(in the rows, 128 means zero)
Rotation paths and how fast each direction turns (deg/step)
Each turn is a multiple of 5 degrees from 10 to 175, or 0.
Path 1:
[128 120 124 136 133 125 115 124 131 132 124]
[119 133 123 131 129 119 131 133 139 125 123]
[130 131 126 134 115 128 126 128 128 140 124]
[137 127 128 130 137 128 122 128 138 131 119]
[119 120 123 136 124 118 125 127 131 126 122]
[128 139 121 125 120 128 126 133 137 133 125]
[133 128 131 141 131 126 123 126 129 138 122]
[129 120 122 129 128 123 130 130 140 123 119]
[119 132 122 129 119 124 118 128 127 134 122]
[133 136 131 134 132 127 127 130 142 136 128]
[132 119 123 138 125 122 130 129 127 128 116]
[123 127 120 120 126 127 121 132 138 132 121]
[124 137 133 140 127 123 122 125 132 133 125]
[137 125 120 136 124 126 133 133 138 129 126]
[125 124 121 127 129 125 119 129 125 135 114]
[132 128 128 124 128 119 128 126 128 131 129] -> 0
[134 124 124 133 132 127 126 128 128 124 130] -> 110
Path 2:
[129 127 138 129 121 128 124 134 121 140 133]
[126 129 132 124 131 125 140 130 128 140 136]
[129 127 129 137 129 124 136 119 119 131 138]
[122 125 128 132 122 122 136 122 120 133 119]
[136 127 125 136 114 124 130 132 125 135 126]
[128 125 131 122 123 127 131 140 117 135 131]
[137 132 133 122 127 123 141 128 124 131 136]
[127 129 140 130 127 124 131 118 116 131 131]
[125 129 133 133 121 124 135 122 130 141 122]
[129 124 127 139 120 127 128 131 124 140 135]
[124 125 122 126 127 125 140 136 120 134 132]
[137 129 126 129 123 121 139 124 118 125 133]
[128 129 137 125 120 124 131 125 115 130 120]
[136 131 137 128 118 124 132 129 130 141 127]
[126 126 135 130 127 128 128 132 121 141 139]
[123 128 129 133 132 129 128 124 132 133 131] -> 55
[128 129 130 130 127 126 128 120 126 125 122] -> 80
[120 126 129 124 130 128 129 130 125 130 123] -> 155
Path 3:
[136 133 127 135 139 125 130 122 125 120 139]
[127 123 127 141 121 138 126 124 123 138 129]
[129 112 131 126 141 129 127 122 127 121 128]
[128 124 122 136 124 136 122 140 137 127 133]
[133 118 128 122 128 119 129 131 117 128 140]
[132 127 128 141 119 124 132 122 141 126 133]
[125 131 130 134 136 128 119 122 118 128 139]
[134 119 125 137 127 141 138 124 128 129 125]
[128 115 133 130 134 125 113 131 128 131 127]
[126 122 122 127 126 135 136 135 134 119 140]
[141 126 126 134 124 116 122 132 123 132 135]
[119 123 133 133 124 128 136 117 132 128 140]
[136 130 123 140 138 133 119 123 125 122 130]
[123 115 131 132 128 140 133 131 123 138 132]
[136 114 124 127 132 124 121 128 132 118 126]
[128 122 127 124 130 131 126 135 130 127 125] -> 65
[126 134 124 128 131 133 126 132 127 125 132] -> 120
Path 4:
[120 133 134 136 125 121 122 131 125 118 130]
[130 124 129 126 119 121 123 129 138 133 138]
[135 128 124 120 124 119 123 129 127 119 120]
[133 135 134 125 121 138 121 119 127 129 127]
[136 130 128 133 124 121 131 130 120 140 123]
[124 135 130 122 133 125 127 126 114 128 137]
[131 128 114 125 128 134 125 133 128 137 135]
[124 129 123 126 123 134 131 138 118 119 123]
[114 133 129 137 120 134 122 128 130 132 131]
[129 123 128 136 121 116 128 139 128 125 133]
[122 129 130 116 123 122 120 126 132 120 133]
[141 130 124 130 120 129 119 126 135 128 123]
[132 131 140 124 120 126 130 126 120 128 120]
[128 138 127 131 131 123 121 121 124 140 132]
[139 125 124 124 130 127 131 134 117 131 136]
[125 137 131 126 131 130 127 128 131 126 130] -> 145
[126 129 124 128 129 126 125 129 133 135 124] -> 155
[131 127 123 122 127 134 127 128 130 124 125] -> 85
[126 130 127 124 125 124 136 128 128 127 125] -> 140
Path 5:
[119 124 123 126 131 123 137 120 131 128 136]
[121 129 123 130 130 116 141 128 131 127 128]
[122 127 120 129 134 119 132 122 131 123 137]
[119 123 129 130 129 118 140 123 128 123 130]
[126 129 122 132 135 114 133 125 130 121 131]
[121 120 128 131 132 119 132 118 128 120 134]
[127 125 128 133 132 113 135 124 127 123 123]
[128 122 124 131 135 117 126 117 128 123 131]
[126 118 131 132 131 117 134 119 125 127 123]
[131 125 122 131 135 115 127 120 128 128 125]
[126 117 127 128 132 121 130 115 127 131 127]
[130 124 125 130 132 116 134 123 128 134 120]
[128 121 120 127 135 122 128 116 130 134 129]
[124 120 126 127 130 120 138 120 129 137 123]
[128 128 116 126 134 119 132 123 133 135 127]
[131 132 128 130 128 123 132 134 128 129 122] -> 145
Path 6:
[133 129 120 113 129 130 126 133 131 138 125]
[124 127 135 126 132 140 129 122 141 132 132]
[129 126 124 123 137 126 142 123 125 128 138]
[137 122 118 121 127 130 123 126 137 119 132]
[134 140 124 131 135 129 125 118 136 135 128]
[119 120 122 121 142 124 127 127 131 131 126]
[131 120 127 121 122 127 124 123 133 138 140]
[137 132 130 121 133 127 138 132 141 132 126]
[120 133 120 121 135 138 128 128 132 125 136]
[137 119 126 127 134 133 131 112 128 129 130]
[130 128 123 129 133 116 127 125 141 124 135]
[129 132 116 118 132 128 122 128 129 139 126]
[123 122 135 124 134 135 126 121 140 135 126]
[127 127 127 122 132 122 140 127 129 134 141]
[139 124 120 116 127 134 128 131 135 122 129]
[125 126 122 123 128 128 126 132 123 126 129] -> 130
[125 131 130 123 124 125 129 123 127 125 125] -> 0
Path 7:
[112 133 124 126 133 126 128 122 137 128 128]
[123 130 120 125 125 118 121 122 140 129 129]
[130 140 117 131 120 124 127 120 134 129 130]
[118 142 121 130 129 131 134 122 131 127 129]
[113 132 123 123 133 126 127 123 138 127 129]
[124 130 120 126 123 118 120 123 141 131 129]
[128 141 118 133 121 125 127 121 133 128 130]
[117 141 122 129 131 130 132 121 130 126 130]
[114 130 122 122 131 125 126 124 139 128 129]
[126 132 120 128 121 119 122 122 141 131 128]
[127 143 119 135 123 125 127 120 132 128 129]
[115 140 120 127 132 130 131 121 131 125 131]
[116 130 121 120 130 124 126 125 141 128 130]
[126 133 121 130 120 121 123 123 141 131 127]
[124 143 121 136 124 125 129 118 129 127 129]
[130 132 124 124 128 131 131 129 123 125 133] -> 90
Path 8:
[134 125 134 134 135 133 125 127 118 121 123]
[136 129 133 133 137 125 121 131 130 117 131]
[135 126 137 133 131 125 134 130 135 120 121]
[137 127 137 133 134 125 126 130 120 128 118]
[134 124 135 134 133 122 122 123 121 118 131]
[133 126 134 133 135 133 130 129 130 114 124]
[138 131 135 133 136 124 125 136 129 126 122]
[135 124 139 134 130 117 128 124 127 124 124]
[133 124 135 133 134 133 129 125 119 119 122]
[137 130 132 133 137 128 120 133 127 118 130]
[135 126 138 133 132 120 131 129 135 119 124]
[135 125 138 133 133 127 129 130 121 127 117]
[136 126 134 134 134 123 120 124 120 120 130]
[132 125 135 133 134 130 129 127 131 113 127]
[137 130 136 133 136 127 128 136 130 125 119]
[128 130 125 128 131 133 126 130 132 122 132] -> 90
[124 128 128 129 135 129 126 123 132 132 127] -> 0
[130 131 126 128 131 133 125 133 124 132 125] -> 130
Path 9:
[135 130 119 123 118 131 130 138 127 131 125]
[127 126 119 121 135 116 123 128 126 128 126]
[134 130 122 133 131 127 132 127 129 125 143]
[128 115 128 124 129 131 133 132 127 116 126]
[138 129 131 125 121 125 115 129 126 122 129]
[137 126 122 129 135 126 131 137 123 137 123]
[120 129 124 129 134 124 126 130 116 122 136]
[134 126 121 129 116 130 137 126 124 124 131]
[126 121 122 122 125 120 124 136 134 122 123]
[139 128 122 124 132 128 120 127 128 132 139]
[131 123 123 136 140 129 134 131 124 121 125]
[130 130 135 123 123 128 127 133 120 116 134]
[138 120 127 128 120 122 129 129 122 134 122]
[123 128 120 131 130 122 119 139 126 130 132]
[131 129 115 124 130 135 133 124 121 127 134]
[124 132 130 130 127 124 121 129 129 123 131] -> 155
[124 130 127 129 123 127 129 130 121 132 126] -> 55
[129 135 124 127 135 129 126 128 127 129 125] -> 85
[133 125 123 127 128 125 127 132 124 124 131] -> 0
Path 10:
[144 130 120 125 130 132 120 126 126 134 134]
[134 126 112 126 123 133 131 129 138 132 131]
[125 138 122 125 124 130 137 128 132 136 140]
[135 137 127 135 122 132 126 121 124 130 142]
[135 125 118 133 130 128 128 114 131 123 135]
[123 126 114 121 133 130 129 119 125 135 135]
[128 131 119 127 118 134 127 124 116 137 130]
[138 134 122 128 120 127 138 118 122 127 126]
[140 133 124 119 136 125 132 120 125 132 133]
[139 127 118 122 128 134 120 129 128 136 132]
[133 130 115 126 119 134 135 130 136 133 130]
[129 140 126 127 125 129 138 125 131 133 142]
[136 134 126 134 127 131 122 120 125 130 143]
[130 122 114 131 129 131 127 116 132 126 134]
[120 129 115 121 128 131 133 120 124 136 134]
[132 125 126 133 122 130 125 128 128 125 125] -> 120
[124 123 122 125 129 131 125 131 131 131 126] -> 85
Path 11:
[130 119 124 122 126 127 122 119 131 121 134]
[129 128 129 127 124 133 133 128 120 117 137]
[127 122 129 126 127 132 122 128 130 114 123]
[127 120 139 125 131 132 131 123 121 123 131]
[134 122 125 126 135 133 118 128 123 123 132]
[121 128 129 118 126 135 126 123 124 124 135]
[131 120 122 129 128 137 129 123 131 119 132]
[128 124 133 124 121 138 131 135 122 121 128]
[124 121 129 128 138 137 125 126 127 120 122]
[129 117 131 118 129 135 128 127 123 133 132]
[127 127 117 127 134 139 125 127 123 124 132]
[122 123 125 116 121 137 130 126 130 126 127]
[129 121 123 133 131 138 138 128 125 123 126]
[127 121 128 120 127 135 126 137 124 128 119]
[119 125 126 125 141 133 133 123 123 129 125]
[128 127 130 131 124 129 133 131 130 122 123] -> 70
[134 128 126 131 126 129 128 134 123 129 131] -> 125
Path 12:
[127 133 130 125 123 123 125 128 120 138 121]
[122 130 126 123 123 122 125 129 123 140 128]
[124 130 123 122 123 130 128 127 125 141 132]
[128 131 125 120 125 135 133 127 123 138 127]
[131 130 128 118 125 129 133 128 122 136 121]
[131 128 130 118 123 122 128 126 125 137 123]
[128 131 129 121 123 121 125 123 128 139 128]
[126 135 124 125 124 127 129 121 128 140 128]
[125 135 122 124 127 129 135 126 124 138 123]
[127 129 123 119 128 124 135 129 123 137 124]
[132 126 124 117 126 123 132 128 125 137 130]
[135 130 126 119 126 127 130 122 128 138 132]
[135 136 126 124 127 127 132 119 127 135 127]
[131 136 126 126 128 121 132 123 123 135 121]
[128 132 123 125 129 116 132 126 123 137 128]
[130 128 125 126 131 124 134 123 133 128 127] -> 10
[123 125 133 130 127 129 131 126 130 121 130] -> 0
Path 13:
[134 126 127 128 131 123 140 130 136 135 119]
[141 135 123 131 131 120 132 122 128 131 120]
[134 132 128 120 128 114 123 123 124 131 122]
[131 136 135 121 123 120 127 132 130 139 127]
[131 138 137 132 132 129 127 124 128 141 125]
[127 127 138 126 133 128 122 118 130 134 117]
[127 127 133 124 126 127 130 125 143 133 117]
[135 135 122 128 130 129 130 120 141 134 125]
[137 129 123 119 134 124 123 116 132 132 128]
[134 127 131 113 132 122 131 128 132 136 131]
[133 132 131 125 136 128 139 128 128 142 129]
[134 126 132 131 138 124 132 121 121 137 120]
[133 126 135 125 129 117 132 127 130 130 113]
[133 139 127 129 124 120 133 128 133 134 118]
[134 138 126 130 127 120 119 120 128 136 124]
[121 129 124 128 125 127 132 131 131 133 128] -> 110
[125 126 135 128 132 132 130 129 124 132 130] -> 60
Path 14:
[121 130 130 132 132 137 126 113 128 129 134]
[117 131 136 139 134 134 133 131 130 130 133]
[125 132 126 139 128 137 132 115 128 128 131]
[116 126 137 131 137 136 130 124 129 129 134]
[123 136 130 144 129 134 133 123 130 126 127]
[121 126 130 131 131 139 130 118 128 132 138]
[118 133 136 139 135 133 132 125 131 123 126]
[125 131 127 140 127 138 131 119 127 135 136]
[117 127 135 131 136 137 134 122 131 123 132]
[123 136 132 144 130 134 127 123 128 133 129]
[121 125 129 132 130 140 137 122 130 127 137]
[118 134 136 138 136 133 126 120 129 127 126]
[123 129 130 140 127 139 136 127 129 134 137]
[119 130 131 132 135 136 131 114 130 122 129]
[119 132 135 141 132 134 129 129 128 136 134]
[132 129 123 133 122 130 132 129 128 130 129] -> 140
[127 128 128 128 129 128 134 130 131 120 124] -> 160
Path 15:
[122 128 117 118 123 136 120 136 130 129 130]
[125 127 125 129 120 120 139 130 127 124 140]
[129 127 135 121 137 133 128 132 124 114 132]
[123 119 120 131 122 135 117 131 134 124 133]
[120 134 129 121 127 119 130 132 135 129 141]
[132 128 123 120 128 133 132 141 119 119 129]
[126 119 126 130 120 131 128 122 134 115 134]
[116 131 135 124 133 130 121 132 130 128 139]
[133 125 116 127 127 125 126 144 129 125 134]
[123 127 126 119 121 124 133 124 133 114 130]
[122 126 137 126 124 140 127 134 121 125 139]
[131 124 118 133 135 126 124 132 135 123 141]
[116 128 127 118 126 119 124 135 130 119 125]
[133 128 131 124 115 136 131 137 128 125 136]
[125 126 120 126 136 131 132 121 129 118 141]
[126 129 129 126 123 134 126 125 131 133 131] -> 110
[133 125 127 134 123 126 129 130 131 129 131] -> 145
[130 128 128 126 125 131 136 125 123 125 128] -> 90
[120 126 128 130 124 123 129 125 127 128 127] -> 130
Path 16:
[127 127 129 125 114 124 132 124 127 138 136]
[133 120 120 137 123 128 137 135 127 132 131]
[132 131 120 128 120 137 132 133 126 131 115]
[133 135 130 129 119 133 123 121 131 141 127]
[130 123 130 132 127 128 136 124 122 143 135]
[125 127 117 129 119 129 137 131 118 130 129]
[134 135 118 138 118 136 125 131 131 130 127]
[135 132 129 132 133 139 131 123 128 141 124]
[124 133 126 122 125 132 133 121 118 139 133]
[126 130 119 137 121 127 129 132 123 132 141]
[131 133 119 139 131 137 135 134 125 129 123]
[129 142 125 123 127 140 128 124 129 133 125]
[128 133 127 129 130 130 126 123 129 143 141]
[122 128 120 134 134 128 137 135 118 134 134]
[123 141 118 132 123 133 131 135 127 124 127]
[122 124 125 129 129 128 127 122 132 126 126] -> 0
Path 17:
[119 142 126 128 132 120 127 129 129 129 126]
[127 128 121 128 142 129 125 127 122 123 125]
[127 135 132 131 132 133 118 135 126 133 119]
[131 120 129 134 139 131 130 138 132 128 130]
[127 130 131 137 127 127 125 128 143 128 124]
[122 127 124 129 137 119 133 127 135 131 136]
[122 138 119 128 132 129 124 122 132 124 124]
[118 129 124 126 137 126 124 133 119 134 127]
[130 132 125 134 134 137 125 137 126 120 119]
[127 122 136 136 135 123 122 134 131 132 123]
[134 135 129 135 135 127 133 131 139 124 131]
[123 126 127 127 136 123 123 118 139 132 128]
[122 139 118 128 133 131 129 130 130 132 133]
[117 123 121 127 134 132 123 129 126 126 118]
[125 134 126 139 129 127 124 141 123 129 125]
[129 130 127 126 131 129 135 134 127 127 133] -> 155
[129 127 133 125 122 130 129 125 124 125 133] -> 0
[134 129 133 129 132 127 126 130 123 126 125] -> 55
[130 133 128 125 131 122 129 122 129 127 130] -> 65
Path 18:
[135 121 132 122 122 124 127 116 129 136 135]
[126 121 141 133 126 135 120 136 129 135 128]
[136 129 127 115 125 132 123 124 133 134 118]
[138 124 132 139 121 127 123 123 132 137 136]
[119 121 134 123 124 137 117 124 129 132 121]
[138 139 134 127 126 130 126 126 137 139 124]
[131 122 128 132 121 127 113 119 129 125 130]
[119 128 133 129 122 136 129 126 139 138 123]
[133 137 139 124 128 121 116 122 133 129 127]
[129 124 124 135 120 135 120 128 143 126 128]
[120 128 136 121 122 122 130 117 135 134 126]
[131 133 139 130 130 130 117 134 139 125 134]
[130 121 124 121 117 123 124 125 140 125 120]
[126 127 138 128 125 127 133 123 138 134 141]
[126 122 138 121 126 126 116 137 133 123 123]
[131 133 130 126 129 124 133 124 128 132 131] -> 140
